One turn moves each row of this set onto another row. After a few examples, where does it send each row asked below?
pakur: [  9  -9   8 -10   0   5   7   6   0   0  12  22   2  -8   1   9 -11  -5
  17  12  -1 -14 -14   9  -6 -12  14   3   9 -23 -10  -3  -1  17  15]
Sofuv: [  4  -3  -5  -1  -2  -9   7 -11 -27  12   3   7   6  21 -16  -4 -14  -8
  -7  -3   6 -18 -18 -10   5   7  14   5  14  -3   0  21 -13 -12  10]
tevi: [ -5   6   5   6   9  11 -23   1  -4  -3   3 -11 -11   8  17   6  -5  -3
  24  -4  22  -2  10  19 -10   9  -9  -4  10  -1  -4   4  11  -2  26]
rume: [ -2   8  24  20  17 -10 -10   4   0  -4  12   4  -5  -1  15 -17   0   1
   8   0  -1  -4   3  -5   7  -4 -32  -7 -21  14  -1 -14  -1  13  -6]
zab: [-16 -14 -16  -1  -1   9 -16  22  10   2  13  13  -6   0 -15  -5   2  16
  -2   5  -5 -18  -7 -11 -20  -3  -1   3  14   9 -11   3 -20  -7  -8]
dunel: [  5   2  19  18  19 -12  -3   7  -2  -7   3  16  -7   2   7 -15  -8   0
  11  -3 -14   4   4 -12   1  -4 -29  -7 -18  19   4 -10   0   7  -1]
nepa: [ -6   3  -9  18   9   6  -3  -1 -11   9  13 -20  -1  12  12 -11  11  -9
 -18   1  -6   8 -15  -4   9   2   2  14 -26 -15   3  16  -3   6   6]
Rovol: [ -5   1  -3   7   7   9  -4  -7 -13  22  10 -17  -4  16   8 -17  21   3
 -22  -3  -6   2 -15  -8   7  -2   2  13 -16 -22  -4  10   0   6  12]
buzel: [ 11  23  13  -8  -4  10  -9   6 -20  -8 -11 -30  -1  -6  -2  -4 -10 -32
 -13   7   5   5 -12  -5 -11  12  -1 -15  -1  -5   4 -10   0   1  -5]
dosu: [ 15 -11   6 -17 -18  16  -2  -5 -21  13   5  23  12  -9   9  -3 -15 -13
   0  17   4  -9  10 -10 -25 -13  11 -14   4   7   5  -7   0   5  -5]
Sipav: [  0   6  19  20  13  -9   6  11  -1 -15   4  12 -11  -3  19 -10   0  -4
  13  -4  -8   5   7  -6   7 -10 -21 -13 -15   8  -2 -14   1  15  -6]
tuzi: [  0   8  -3  -5  10  14 -22  -2  -2   9   2 -10  -5   7  15  11  -8   8
  16  -4  15  -5   5  22  -6   4  -5  -6  17  -3 -14  -4  19   9  21]
Bogiv: [ 11  -7  18 -26 -19  17  -4 -12 -10   8  14  12  12  -7  12  -3 -11  -6
  -7  12   5  -6   7  -9 -26  -9   4 -11   8  10   0 -10  -7   7 -12]
Gub: [ -3   1  -7  -4  -1  -9   8  13   3  13  28 -19  15 -16   0   9  20   9
  -3   6  -1   8  -3 -17 -12   9 -12 -14  11   6 -21 -14  -4  -8  -5]
gitor: [ 15 -23   6   1  15  15  -3 -24 -13  -5  -9   3  15  -4 -15 -17  10   7
   4   3   6 -14 -13   3   6 -11   6  -4  15  17   8  15   5  -3 -11]
Dop: [  3  -1  -8   8   0  -5   6 -12 -22  15   1  10  11  20  -6  -3  -5   5
 -11   7   6 -20 -26 -13  10   4  12  -1  24   1  -6  19  -5  -9   5]
fif: [-19 -14 -18   7   6   6  -9  18   3  -8  17  15   4   2 -21  -3   1  10
   3   8  -1 -13  -6 -19 -17   4  -3  10  12  10  -9  10 -22   0  -9]
nudud: [ -8   0 -19  15   8   8   5  10 -24  -9  -1  -7 -16  -7 -13 -18   8  20
  -4  12  18  15  15  -3 -11   5  -5  -2   0  16  23   9   5   3  -1]
kone: [ 11 -18   6 -10   5  -7 -24  11   1  -7  -8  18   3   7   1  -1  -1   8
 -20  19  -4  11 -15 -18  -2 -18  -9  14   7  16   1 -10 -14   3 -12]
vilu: [ -4   3  -3   3  13  12 -21 -13  -6   1  -5 -18 -11   1  14   3   4   2
  17  -9  15 -11   4  20  -4   7  -5  -7  13  -7  -6 -10  20  -6  20]
taz: [ 15 -22   9  -4  16  15  -4 -23 -15   5 -14  -6  15  -4 -12  -8   7   2
   3  12  11 -23  -5   8   5  -7   6   7  13  16   4  10   7   3 -12]
Mov: [ 12 -17   5 -14   6  -5 -22   8   0   3  -6  11  11   2   1 -15  -2  14
 -20  11   1   8 -17 -23   1 -13 -13  19   2  21  -7  -1  -8  13  -9]
rul: [  4  -6   9 -10   3   3   9  16   4  -7   8  21   5   4   3   9 -23  -7
  23   9  -2 -12 -10   4  -6 -15   7   5   6 -19 -15   1   1   8   5]
fof: [ -6  12 -13  -5   0 -19   8  20  -4   3  29 -21  14 -12   2  -1  10  -2
   5   2   8  11   0 -18  -8   1 -12 -14   8   7 -12 -13  -1 -15  -7]
sunot: [ 10  18  10  -5  -6  11 -11   2 -27 -16  -6 -12  -2   1 -10   2 -13 -35
  -6  -1  -4  10  -6  -8  -8   4   2 -22   2  -3   7  -8  -8   5 -10]
reve: [ -1  -5  -9  14   9   4 -10   4 -17   7   5 -19  -5   7  16  -8  22   4
 -26   0  -2  11 -15 -15  10   2  -4  13 -17 -17  -6   8   3   9  12]
gedab: [ -2  10 -10  -2  -8  -5   6  11  -1   8  31 -15  11 -16  12   4   7  12
  -6   0   5  12   6 -13 -10   3  -8 -23   3   1 -14 -18   4 -13  -5]
pafu: [ -1   0  -9   7   5   0   7   9 -28   0   2 -24  -8  -7  -4 -15   5  22
  -1  10  22  10  20   2  -9  -6  -5   1   9  16  23  15   6  10  -2]
bubi: [  0  -3 -11  11  10   2   9   8 -30  -7  -6 -10  -3   1 -20 -14   6  13
   1  19  21  11  23   0 -10  -8  -5  -1   6   8  23  14   9   3  -8]
miz: [ 11  20   6  -2  -9   1  -8   4 -30  -9 -16 -15  -6   2  -7  -2  -9 -30
 -11   3   7   4  -5  -1   4  15  -2 -25   0  -7   5  -5  -1 -10  -5]

tevi -> pafu
Sofuv -> Mov
And these:
sunot -> Rovol
reve -> Sipav
zab -> dosu

One turn moves each row of this set onto another row. After a few examples, where does it send each row asked below?
B: [-16  37   4   1  24 -24   8  16 -15  10  -8  24  -5  -8  20   3 -14 -19
  14   5  -6 -21  -6 -22  -8   9   9  34   9  22   8  26  -1]
N: [  0   5  -9   5  21 -17  -8  20  -9  -6 -16  -5 -26  10  -2  15   9  -2
  10  -5  -1 -17  16   0 -11  21 -24  18  12   3   9  21  -2]
T: [ -5  23   0   0   1 -30   1  11 -30  -4  -8  12 -10  14 -13  13   0  -9
   2  -7  -2 -18  -6  -3 -16  24 -14  33  15  12   5  33   4]
Z: [-17  12 -22  -2  14   8  -9  -5 -14  -2   0   4 -11  27  23  25  -9   8
   9  11   7 -11  19  11 -17  26 -33  16   3  -1  -9   3   8]
D: [  1  -4   8  -4  13 -26 -12  18  -9  -5  -1  -4  -2   5  -9   8 -19  -5
   2  -7 -12   3  -4  -9  11  33 -17  28  13   4 -13  18 -13]
C: [  1   3  -5 -13  -1 -33  -5   7  -5  -3 -16 -21  -3  18  -4  -1 -14  -8
   6   1  -4  -9   4   6  -8  23 -29  15  21   2  -3  20 -11]
K: [ -1  -2  -1  13  12 -16  11   7  -5   5 -17  -9 -13  18 -14  18 -15  -7
  -9  -7   0 -22  -9  -2 -10   9 -21  29   3 -15  -6  33   2]
A: [-15  20   8   6   3   6  -5   2  -4  14  21  20  11   5  31  12 -35   3
   5  23  -8  10 -10  -7   5   0 -14  15  -3  14 -27   3 -16]
M: [-18  35   5  -9  -1  -3   4 -16 -11  16   8  33  -7   3  35   8 -16  -7
   3  24  -2 -14  -7  -3 -28   1   0  15  -6  18  -4  16  -3]
S: [-14  20  -5  13  31 -10   9  27   1   8 -11   6 -11  -3  26  18   2   0
  22   2  -1 -18   0 -20  -2  -6   0  18   4  13  16  14 -16]
R: [-10  19   0  27  32 -10  15  24   2  18 -15   5  -8  -2  11   6 -31 -20
   6   3  -4 -25  -4 -19   2 -13  -5  32   3   1  -8  29   1]
P: [-12  24  -2   5   8 -28   8  32   7   8 -15  -8  -2  -2  15   1 -24 -17
  22   1  -3  -4  -2 -16   6  -8  -7  18  18  17   3  24 -23]
W: [-12  23 -16  -5   2  -4 -10 -11 -10   0  -1  -5  13  17  27   4 -36  -7
   4  28   4   0  16  17 -10  22 -39  17  13   3 -17   7   4]
X: [-14  19   6  15  19   6  16 -11  11  27   4  15   2  16  28  14 -26  -4
  -2  25  -6 -22  -7   3 -13 -11  -7  19 -11  -5 -21  20   1]
H: [-16  39   4  12   1  -8   9   2   8  17   6   8  20   7  35   9 -22  -2
  13  33  -2   0  -4   8  -3 -14 -15  11   6  17  -8  15 -17]
V: [ -3   8  -1   0   0  -1 -23  -2 -17  -2  15   9  -1  15   5  10 -32  -2
  -4  14  -6  11   8  11   1  29 -36  20   7   6 -32  10   1]
E: [ -2  13  18   9  16 -18  -6  25   1  12   5  11  -4 -15  14   1 -23 -10
   9   7 -14   4 -12 -22  13  -3  -2  18   5  19  -9  17 -24]
F: [-20  27 -17 -11 -12  -1  -7  -9 -31  -4   1  19 -15  16  15  16 -28 -10
  -2   4  11  -5   4   0 -26  24 -26  25   3   9  -9  18  11]
Y: [-16  30  -7  16  19  13  -1   1  -4  15   7  19  -8   6  41  18  -6   5
  14  30   2 -13  10   2 -14 -12 -18   5  -5  14  -4   3  -5]
J: [-13   9 -14   6  10  10  -1 -10  -3   5  -8   3 -18  17  15  14 -43 -14
 -10  10   8 -11  13   6 -16  14 -32  25  -5 -14 -23  22  16]

C -> P
F -> T
K -> R
And these:
E -> A
N -> S

